Here are some points:
[ 0.86  0.05  0.29  0.33  0.56 -0.96  0.02  1.32]
[ 1.21  0.09  0.72 -0.84  1.06 -0.68 -0.57 -0.69]
[-0.87 -0.58 -1.45 -0.09  0.17 -0.61  0.55  2.97]
[ 0.23 -1.35  1.29 -0.6   0.07 -1.23 -1.09 -1.34]
[-0.59 -0.83  0.45 -0.87  0.58 -1.19 -0.47 -0.42]
[-0.67 -0.57  0.08  0.51 -0.33 -0.75  0.19  1.78]
[ 0.42 -0.13 -0.01  0.7   1.33 -1.39  0.26  3.18]
[-0.3  -0.15 -0.36  1.15 -0.06  0.22  0.77  2.42]
[ 0.45 -0.17  0.2   0.23  0.61 -0.45 -0.75 -0.11]
[ 1.97 -0.14  1.17 -0.2   1.03 -1.3  -0.66  0.59]
[ 0.66 -0.2   0.9  -0.06  0.28 -0.77  0.17  1.59]
[-1.99 -0.29 -0.81  0.46 -1.38  0.71  0.4   0.97]
[-1.62 -0.21 -0.56 -0.69 -1.32  0.97 -0.23 -2.  ]
[ 0.06 -0.75 -0.22  0.31 -0.81 -0.56  0.56  2.56]
[ 0.97 -1.05  2.03 -0.41  0.01 -1.39 -0.31  0.38]
[-0.72  0.12 -0.02 -0.4   0.15 -0.03 -0.25 -0.66]
[ 0.34 -0.31  0.16  0.5  -0.05 -0.28  0.51  1.12]
[ 0.51  1.72 -0.52  0.03  1.47  1.18  0.93 -1.51]
[ 1.04  0.88 -1.22  1.03 -0.59  1.21  0.71  0.5 ]
[-1.43  1.08 -1.84  0.18 -0.92  1.84  0.91 -0.08]
[-0.8   0.66 -1.22 -0.02  0.33  1.56  0.71 -0.44]
[-1.07  1.08 -0.84 -0.33  0.39  0.97 -0.02 -1.66]
[-1.93  0.19 -1.15  0.22 -2.01  0.53  0.48  0.74]
[-0.31  2.14 -1.56  0.35  0.23  1.58  0.74  0.69]
[ 1.78 -0.04  0.46  0.44  0.76 -1.01 -0.37  2.69]
[-0.7  -2.48  1.66 -0.16 -1.72 -1.65 -1.74 -0.97]
[ 0.96 -0.88  1.13  0.44 -0.47 -1.28 -0.6   1.  ]
[ 0.45 -0.04  0.4  -0.75  1.2  -0.47 -0.17 -0.11]
[-0.63 -1.02 -0.08 -0.04 -0.95 -0.46 -0.14  1.75]
[-0.6   0.19  0.59 -1.34 -0.14  0.04 -0.96 -3.21]
[-1.34 -0.39 -0.52  0.45 -0.84 -0.33  0.01  0.74]
[-1.26 -0.29 -0.09  0.06 -2.39  0.54  0.17  1.1 ]
[ 1.56  0.62  0.51 -0.45  2.84 -0.52 -0.54 -1.99]
[ 2.01  0.72  1.55 -0.11  2.24 -0.41 -0.8  -1.47]
[ 0.3  -1.65  1.46 -0.37  0.15 -1.69 -1.13 -1.49]
[-1.06 -1.28 -0.05 -0.4  -0.98  0.16  0.31 -0.45]
[ 1.27  2.31  0.8  -0.51  2.13  0.64 -0.59 -3.18]
[-0.15 -1.23  1.51 -1.03 -0.25 -0.5  -0.23 -1.02]
[-0.53  0.27  0.22  0.53  0.15  0.6  -0.01  0.63]
[ 0.13  0.02  0.53  0.5   1.14 -1.41  0.12  2.57]
[-0.09  2.31 -0.66  0.9   0.98  1.4   0.58  0.49]
[ 1.34  0.1  -0.09  0.06  1.16 -0.52  0.44  0.9 ]
[-2.33  0.26 -1.95 -0.7  -2.39  1.42  0.47 -0.09]
[ 1.12  0.4   0.11  1.25  1.35 -0.99  0.98  3.81]
[-0.11 -0.58 -0.48  0.89 -1.02 -0.27  0.5   1.91]
[-1.   -0.7   0.92 -1.53 -0.82 -0.41 -0.4  -1.61]
[-1.12 -1.25  0.35 -0.26 -1.74 -0.48  0.15  0.44]
[ 0.97  0.61  0.62  0.28  1.43  0.19 -0.47 -1.88]
[ 0.22  0.58  0.54 -0.07 -0.46 -0.16  0.21  1.66]
[-0.49 -1.52  1.2  -0.35 -0.11 -1.14 -0.43  0.32]
[ 1.51  0.16  0.3   0.24  1.   -0.03 -0.24 -0.41]
[ 1.   -1.36  1.54  0.17 -0.31 -0.98 -1.38 -2.  ]
[-1.61 -0.3  -1.76 -0.12 -1.83  1.05  0.44  0.44]
[-1.49 -0.12 -0.05 -0.82 -0.69  0.49 -0.76 -3.91]
[-0.83 -2.55  1.16 -0.96 -1.53 -1.23 -0.33  0.17]
[ 1.88  0.77  1.03  1.47  1.05  0.   -0.07  1.17]
[-2.38 -0.02 -1.7  -1.3  -1.59  0.36  1.46  0.34]
[ 0.81 -0.17  0.28  0.24  1.26  0.01  0.81  1.7 ]
[ 0.62  1.55 -0.34  0.54  0.72  1.    0.69  1.14]
[-1.69  0.12 -0.02 -0.47 -1.29  0.57  0.15 -0.81]
[ 0.07  0.81 -0.53  0.52  0.39  2.12  0.15 -1.64]
[ 0.06  0.22 -0.35  0.82  0.43  0.04  0.56  2.22]
[-1.1   0.6  -0.89  0.78 -1.52  0.82  0.16  1.02]
[-0.29  0.26  0.05 -0.09 -0.88  0.44 -0.73 -1.11]
[ 1.8   0.26  0.59  0.16  0.85 -0.54 -0.15  0.51]
[ 1.18  0.01  0.57  0.41  0.8  -0.94 -0.26  0.48]
[ 1.33  0.03 -0.1   1.97  0.22 -0.46  1.2   2.84]
[-1.04 -0.66 -0.72  0.04 -1.23  1.01  0.4  -0.64]
[ 2.07  1.02  0.89  0.96  2.55 -1.23 -1.01  1.  ]
[ 1.34 -0.01  1.05  0.3   0.83 -0.5  -0.36  0.62]
[ 1.06  0.08  0.92  0.68  0.79 -1.05 -0.54  1.37]
[ 0.54  1.18 -0.13  0.87  1.78  0.23 -0.08  0.72]
[-0.7  -1.62  1.18  0.01 -0.57 -1.16 -0.89  0.86]
12 more points follow, each with its number after it:
[ 0.53  1.64 -0.47  0.37  1.72  0.46  0.22 -0.99] 0
[ 1.63 -0.14  0.94  0.61  1.78 -1.41 -0.71  1.03] 1
[ 0.12 -1.23  1.73 -0.43 -0.31 -0.84 -0.82 -1.39] 2
[-1.24 -0.9   0.27 -1.12 -1.74  0.83 -0.42 -3.45] 3
[-1.21 -1.8  -0.01 -0.09 -1.1  -1.56 -0.2   2.97] 4
[ 1.02  0.7  -0.47  0.6   0.97  0.44  0.16  0.89] 5
[-2.54  0.18 -1.22 -0.92 -0.75  0.21  0.23 -0.93] 6
[ 0.69 -0.8  -0.29  0.42 -0.19 -0.86  0.69  3.8 ] 7
[-0.4  -1.6   0.65 -0.8  -0.42 -0.6  -1.2  -2.39] 8
[ 1.45 -0.71  0.83  0.28  1.1  -0.98 -0.59  0.23] 9
[-1.67  0.1  -1.13 -0.14 -1.91  1.13  0.23  0.09] 10
[ 1.52 -0.55  1.11  0.34  0.63 -0.53  0.33  1.29] 11
Which of these numbered points is nearest to each point below, ignoring the 3 directions in which the first points spread most? Its number follows each.
[-1.26 -0.02 -0.23 -0.63 -0.33  0.17 -0.08 -2.11] > 0
[ 0.24 -2.06  0.61 -0.83 -0.72 -1.62 -0.16  0.84] > 7
[-0.01  2.21 -1.01  0.    0.02  1.71 -0.01 -2.05] > 10
[ 1.55 -0.01  0.81  0.28  1.76 -0.38 -0.29 -0.41] > 9
[-0.28  0.51 -0.79  0.75  0.3   0.16  0.41  2.15] > 1
[ 0.79 -1.17  1.35  0.23 -0.33 -0.89 -0.17  0.32] > 3
[ 1.4  -0.66  1.16 -0.45  2.07 -2.02 -1.12  0.57] > 4
[-0.34 -3.04  0.94 -0.51 -0.74 -1.86 -1.15 -0.16] > 8
[ 0.39  0.13 -0.47 -0.42  1.04  0.04 -0.38 -1.47] > 8
[ 1.97  0.98  0.48  0.7   1.24 -0.39 -0.06  1.44] > 10
[ 1.99 -1.01  1.84  0.05  0.85 -0.87 -0.27  0.35] > 11
[ 1.27  0.31  0.81  1.03  1.2  -0.15  0.11  1.46] > 2
[-0.04 -0.99  1.27 -1.04  0.57 -0.91 -0.93 -0.73] > 4
[ 0.21 -1.23 -0.1  -1.19 -0.65 -1.41  0.   -0.04] > 7
[-0.91 -1.37 -0.44  0.35 -0.75 -0.61  0.16  1.25] > 8
[ 0.18  0.97 -0.56 -0.16  0.91  1.71  0.01 -2.96] > 9
[ 0.64  0.59  0.63 -0.8   2.16  0.08 -0.44 -1.68] > 4
[-1.07 -0.65  0.25 -0.59 -0.4  -0.49 -0.28 -2.46] > 0
[-1.29  0.34 -0.67  0.37 -0.3   0.2   0.66  0.63] > 0
[ 0.38  0.49 -0.79  0.26  0.88 -0.22  0.54  2.1 ] > 4
[-1.24 -0.05 -0.74  0.62 -0.38  0.23 -0.09  1.49] > 1
[ 0.78  2.25 -0.87  0.63  1.72  0.68  1.12  0.78] > 0
[ 0.58 -0.25  0.77  0.49  1.04 -0.54 -0.33  0.98] > 1
[-0.65  0.94 -1.95 -0.68 -0.37  1.01  0.93 -0.44] > 7
[ 0.33 -2.15  1.71 -0.81 -0.44 -1.02 -0.6  -1.3 ] > 11
[ 1.02  1.97  0.01 -0.07  2.16  0.73 -0.15 -3.12] > 0
[ 2.19  0.59  0.91 -0.67  1.82 -0.52 -0.71 -0.94] > 7
[ 0.15  1.3  -0.79  0.72  0.92  0.39  0.63  0.83] > 0
[ 0.12  1.66 -1.85  0.54  0.46  2.15  0.58 -0.28] > 5
[ 0.66 -1.4   0.64  0.13  0.58 -0.44 -0.25  0.36] > 9
[ 1.16  0.38  1.59 -0.17  1.29 -0.12 -0.52 -2.35] > 2
[ 0.71  1.12 -0.08 -0.23  1.25  0.8  -0.3  -1.65] > 5
[ 0.31  0.43 -0.49  0.43  1.32  0.61  0.   -0.55] > 8
[0.39 0.7  0.17 0.96 0.61 0.65 0.26 0.84] > 2
[ 1.67  1.11  0.2   0.87  0.13 -0.41 -0.29  2.28] > 10
[0.35 0.62 0.64 0.4  0.87 0.59 0.16 0.13] > 2
Here are 12 other points, each followed by its number:
[ 0.5   0.21  0.76  0.87  1.32 -0.33 -0.19  1.57] 0
[-0.74 -0.14 -1.49  0.58 -1.24  0.93  1.17  1.27] 1
[ 1.56  0.46  0.64  0.57  1.86 -0.4  -0.02  0.82] 2
[ 0.54 -1.31  1.22  0.06 -0.43 -1.37 -0.93  0.66] 3
[-1.47 -0.22 -0.58  0.1  -1.79  0.73 -0.24 -0.25] 4
[ 0.41  0.57 -0.46  1.03  0.44  0.29  0.48  2.81] 5
[-0.85 -0.87  0.29  0.23 -0.04 -0.77  0.32  2.62] 6
[ 1.25 -1.33  1.06 -0.29  1.21 -0.97 -0.84 -0.78] 7
[-0.27 -0.14  0.37 -1.08  0.98 -0.69 -0.01 -1.06] 8
[ 1.43  0.17  1.31 -0.65  1.41  0.13 -0.17 -1.01] 9
[ 1.2  -0.62  1.06 -0.47  1.48 -1.11 -1.   -1.48] 10
[ 2.57  0.7   1.16  0.1   2.1  -1.06 -0.59 -0.04] 11
Which of these numbered points is nearest to each point below, ignoring the 3 directions in which the first points spread most? Its number follows each.
[-1.06 -0.99  0.57 -0.67 -0.38 -0.72 -0.46 -0.13] > 6
[-0.71  1.85 -1.39  0.61  0.91  1.17  0.8   0.98] > 6
[ 1.94 -0.08  2.13 -0.16  2.02 -1.46 -1.35 -0.6 ] > 5
[ 0.86 -0.2   0.96 -0.26  1.11  0.    0.12 -0.29] > 9
[-0.32 -0.97  0.16 -0.43 -0.97 -1.04 -0.24  1.34] > 11
[-1.03  0.95 -0.46  0.98 -0.34  0.79  0.52  1.69] > 0
[ 2.19  1.13  0.3   1.92  1.75 -0.54 -0.41  2.12] > 4
[-0.44  1.35 -1.22 -0.58  0.9   0.77  1.11 -0.23] > 8
[ 1.03 -0.58  0.51  0.76  0.91 -0.94  0.43  2.5 ] > 2
[-0.95 -1.5  -0.08  0.34 -2.01 -0.25  0.58 -0.56] > 1
[ 1.63  0.15  1.95 -0.39  1.31 -1.2   0.15 -0.59] > 9
[-0.1   2.12 -0.46  0.3   1.46  1.48  0.08 -1.11] > 0
[ 0.58 -1.61  0.94 -0.41  0.75 -0.65 -0.62 -0.45] > 7
[ 2.21  0.13  1.41  0.25  1.99 -0.93 -0.93  0.68] > 5
[-1.3  -0.17 -0.25 -1.68  0.36  0.4   0.39 -1.37] > 8
[-0.74  1.2   0.27 -0.85  0.71  1.09  0.33 -0.91] > 6
[-0.45 -0.43 -0.59 -0.13  0.18  1.21  0.28 -0.41] > 7
[-0.57 -0.18  0.24  0.82 -0.85 -0.08 -0.14  1.3 ] > 4
[-0.12  1.55  0.19  0.    1.43  1.13  0.04 -1.94] > 0
[-1.29 -1.85 -0.2  -0.83 -0.56  0.25  0.   -1.62] > 7
[-0.21  1.35 -1.99  0.48  0.59  2.03  1.04  0.32] > 7
[ 1.17  0.65 -0.07  0.48  1.6  -1.11  0.96  2.45] > 8
[0.14 0.96 0.22 1.16 0.37 0.62 0.08 0.76] > 4
[-1.16 -1.52  0.96 -0.9  -1.16 -0.4  -1.23 -2.36] > 5
[ 0.19 -0.48  0.07  0.45 -0.57 -0.97 -0.37  1.57] > 3
[ 0.62  0.64  0.12 -0.85  0.45  0.45 -0.47 -2.74] > 11
[ 0.42  1.74 -0.59  0.01  0.42  0.4   0.5  -0.01] > 11
[ 0.32 -0.27  0.05  0.7   0.46 -0.09  0.61  1.45] > 2
[ 0.46 -1.17  1.25 -1.23  1.32 -1.02 -0.28 -0.6 ] > 8
[ 0.16  0.91 -1.29 -0.03 -0.27  0.37  0.63  0.25] > 11
[-0.99 -1.04 -0.72 -1.42 -0.8   0.74 -0.34 -2.91] > 7
[-0.41 -2.16  0.51 -1.56  0.89 -1.49 -0.74 -0.52] > 8
[-0.35  1.64 -0.14 -0.47 -0.58  1.34  0.75 -0.53] > 9
[ 1.74  0.58  0.8   0.29  0.98 -1.13  0.29  0.98] > 11
[-0.38 -1.26  0.46 -0.08 -1.43  0.35  0.03 -1.75] > 1
[-0.15  0.   -0.95 -0.04  0.34 -0.02  0.24  0.43] > 10
